Look-ups in named tables: a row name and a column name give one cell, copied from the table.

Tek
         Vibuz  Gik  Pakuva  Kevagi  Venod  Dogogu
Paburov     93   80     151      85     79     112
Viredim     64   46     198      53     48      85
Tizug      103  102     178     103    103     107

Venod of Tizug is 103
Vibuz of Tizug is 103
Kevagi of Viredim is 53
Kevagi of Paburov is 85
Venod of Viredim is 48
Pakuva of Viredim is 198
Kevagi of Tizug is 103
Gik of Paburov is 80
Vibuz of Paburov is 93
Dogogu of Viredim is 85
Vibuz of Viredim is 64
Gik of Tizug is 102
Pakuva of Paburov is 151
Dogogu of Tizug is 107
Venod of Paburov is 79
Which row has the largest Dogogu? Paburov

Table Donubis
columns: Rin, Buvoved, Nupuni, Kivamug, Gutiri, Vupubag, Nilif, Zato, Zek
Leloz: [112, 64, 215, 152, 113, 144, 140, 76, 91]
Dal: [132, 160, 71, 108, 132, 113, 115, 153, 144]
Zilima: [119, 79, 191, 139, 123, 140, 130, 88, 92]
Delir: [150, 117, 123, 87, 166, 134, 89, 120, 77]
Kir: [153, 129, 104, 82, 168, 130, 85, 130, 84]
Zemog: [117, 145, 99, 133, 109, 115, 136, 141, 155]
Muf: [92, 92, 186, 177, 78, 129, 168, 97, 147]
Toli: [112, 177, 57, 136, 97, 101, 144, 165, 192]
Fos: [142, 135, 101, 97, 151, 125, 100, 134, 106]

What is the Nupuni of Leloz in Donubis?
215
What is the Vupubag of Muf in Donubis?
129
What is the Gutiri of Dal in Donubis?
132
What is the Nilif of Zemog in Donubis?
136
What is the Vupubag of Leloz in Donubis?
144
What is the Rin of Zemog in Donubis?
117
What is the Vupubag of Dal in Donubis?
113
What is the Gutiri of Kir in Donubis?
168
What is the Nilif of Fos in Donubis?
100
What is the Zato of Leloz in Donubis?
76
What is the Zato of Fos in Donubis?
134
What is the Kivamug of Zilima in Donubis?
139

Table Remodim
|  | Tun | Gos | Sumilu | Nekivu | Lutik | Sir | Nakevu | Samap | Dok | Lus |
|---|---|---|---|---|---|---|---|---|---|---|
| Kig | 62.865 | 71.436 | 4.291 | 68.237 | 67.809 | 48.247 | -50.428 | 35.846 | 2.333 | 49.161 |
| Mabo | 48.689 | 62.346 | 30.119 | 57.445 | 60.906 | 36.878 | -76.000 | 23.196 | 33.528 | 33.131 |
| Zak | 71.058 | 91.564 | -21.573 | 85.381 | 89.754 | 52.550 | -43.317 | 28.328 | -25.922 | 49.440 |
| Reto | 54.334 | 78.033 | 11.723 | 70.350 | 79.416 | 31.770 | -90.287 | 7.319 | 13.495 | 27.554 |
| Faza | 27.555 | 22.437 | -69.808 | 22.119 | 23.500 | 21.404 | 31.070 | 19.679 | -73.440 | 26.448 |

Mabo, Gos: 62.346
Kig, Sumilu: 4.291
Reto, Sumilu: 11.723
Faza, Lutik: 23.500
Zak, Lutik: 89.754
Kig, Gos: 71.436
Mabo, Lus: 33.131
Row with the largest Lutik: Zak

Volif:
cols = Mus, Zanub, Kopari, Ran, Zam, Numi, Rusil, Kuv
Gefo: [0.74, 0.38, 0.47, 0.28, 0.39, 0.30, 0.66, 0.67]
Zel: [0.29, 0.60, 0.54, 0.66, 0.59, 0.61, 0.40, 0.38]
Zon: [0.42, 0.57, 0.56, 0.56, 0.56, 0.51, 0.49, 0.47]
Kal: [0.19, 0.63, 0.53, 0.74, 0.62, 0.68, 0.34, 0.31]
Detaseb: [0.35, 0.60, 0.57, 0.61, 0.59, 0.54, 0.47, 0.44]
Kiv: [0.16, 0.58, 0.47, 0.76, 0.57, 0.67, 0.35, 0.31]
Kob: [0.58, 0.51, 0.58, 0.41, 0.51, 0.34, 0.66, 0.64]
Nomibi: [0.81, 0.38, 0.49, 0.22, 0.39, 0.28, 0.68, 0.70]
Rut: [0.68, 0.47, 0.55, 0.33, 0.47, 0.34, 0.63, 0.64]
Lonikug: [0.08, 0.63, 0.50, 0.83, 0.62, 0.71, 0.32, 0.27]

What is the Kuv of Nomibi in Volif?
0.70
What is the Kopari of Zel in Volif?
0.54
What is the Zam of Detaseb in Volif?
0.59
What is the Kopari of Rut in Volif?
0.55
What is the Zam of Zel in Volif?
0.59
What is the Zanub of Lonikug in Volif?
0.63
What is the Kopari of Gefo in Volif?
0.47
What is the Mus of Kiv in Volif?
0.16
What is the Zam of Gefo in Volif?
0.39
What is the Kopari of Kob in Volif?
0.58
What is the Kuv of Kob in Volif?
0.64
What is the Rusil of Lonikug in Volif?
0.32
What is the Zam of Nomibi in Volif?
0.39
What is the Kuv of Zel in Volif?
0.38
What is the Numi of Nomibi in Volif?
0.28
What is the Mus of Zel in Volif?
0.29
What is the Mus of Gefo in Volif?
0.74
What is the Mus of Detaseb in Volif?
0.35

